In the rows, zero is written as 128.
Where one turn sends some rows of the set: a few examples, then the rows asked:
Q_461: [ 89 128 104 140 125 138 117 133 122 156 105 116  98 126 149]
Q_907: [121 121 113 154 113 159 127 142 131 108 148  97 103 148 117]
Q_482: [116 116 147 128 123 161 159 128 145 128 125 139 154 132 134]
Q_676: [114 102 138 127 100 149 108 146 103 152 146 119 119 137 147]
Q_471: [107 110 143 133 114 165 156 139 137 127 132 129 149 131 148]
Q_176: [118 131 130 157 109 148 119 131 107 152 140 105 144 156 103]
Q_495: [132 165 141 104  96 123 123 140 139 155 145 147 126 133 123]
Q_44: [109 128 131 153  95 158 128 139 110 146 142 112 143 159 121]
Q_998: [107 173 121 127  88 127 134 125 132 155 137 135  97 128 112]
Q_168: [116 121 132 125 114 172 158 130 148 110 135 129 132 136 139]
Q_677: [ 97 152 119 120 131 126 145 124 110 138 124 132  79 117 133]
Q_49: [145  93 125 149 142 107 152 111 141 154 151 119 128 136 124]
Q_195: [148  94 126 134 146 109 155 110 141 150 138 122 117 145 113]
Q_144: [146 108 128 143 124 106 152 109 153 158 144 144 129 156 102]
Q_57: [130 114 113 133 116 159 160 138 140 106 134 110  98 123 108]
Q_4: [114 138 124 155 131 117 121 125 122 128 164 151 102 106 147]
Q_184: [146 121  97 131 129 117 121 131 153 162 133 128  85 115 142]
Q_699: [115 133 132 137 112 170 129 119 111 142 142 109 144 159 121]
Q_294: [115 111 131 136  80 149 116 163 138 135 145 132 100 135 138]
Q_288: [153 109 125 134 112 110 153 111 159 156 145 129 130 153 101]
Q_510: [141 111 119 138 135 111 157 118 139 145 128 141 111 170  94]
Q_383: [108 135 104 134 149 103 143 159 134 125 135 126 129 142 145]
Q_579: [108 112 118 158 116 155 139 159 127 111 134 114 104 143 130]
Q_229: [109 158 106 141 122 108 132 157 131 142 139 132 143 165 125]
Q_351: [125 125 136 113 109 170 167 114 132 138 126 124 142 126 117]
Q_15: [130 106 120 148 144 109 155 113 127 144 128 153 113 165 109]
Q_578: [113 151 136 151 115 125 128 119 130 141 162 165 126 111 146]
Q_860: [145 116 122 153 108 107 153 120 162 154 146 144 127 156 104]
Q_782: [134 139  98 126 132 124 117 116 117 182 121 142 101 147 129]
Q_14: [104 110 144 119  97 157 130 146 119 137 124 157 114 146 147]
Q_732: [118 144 118 125 126 106 142 152 150 148 145 123 158 138 151]
Q_392: [125 130 115 139 107 160 136 124 107 141 137  98 122 149  88]
Q_322: [112 148 130 117 110 127 144 115 132 158 146 113 105  94 146]
Q_884: [123 155 125 111 137 118 116 148 103 138 132 136  90 144 119]
Q_993: [136 136 135 102 133 117 129 148 139 137 148 120 105 103 147]
Q_590: [137 142 130 115 110 122 163 144 148 141 108 157  88 132 130]
Q_739: [ 91 150 111 139  96 145 123 131 140 165 104 140 115 141 137]
Q_506: [139 140 110 116 114 127 135 117 160 175 121 163 114 131 138]
Q_173: [136 136 137 108 128 122 146 119 101 179 117 123 119 130 138]
Q_289: [121 113 120 163 122 144 142 157 147 103 131 117 101 136 115]
Q_212: [151 143 119 138  96 109 129 146 132 160 139 104  88 127 117]
Q_410: [141 104 122 149 138 103 149 115 135 153 138 143 115 162 100]
Q_342: [108 153 127 154 122 121 115 121 107 138 158 161 112 130 133]
Q_735: [147  96 123 147 139 104 157 117 150 149 145 133 116 144 112]
Q_387: [101 132 114 137 101 139 124 137 159 158 119 114 114 108 158]

Q_168 -> Q_699
Q_57 -> Q_351
Q_229 -> Q_383
Where do these go?
Q_322 -> Q_998
Q_173 -> Q_212
Q_461 -> Q_387
Q_49 -> Q_860
Q_510 -> Q_195
Q_44 -> Q_579
Q_176 -> Q_289
Q_4 -> Q_578
Q_495 -> Q_884
Q_14 -> Q_676
Q_735 -> Q_144
Q_782 -> Q_184

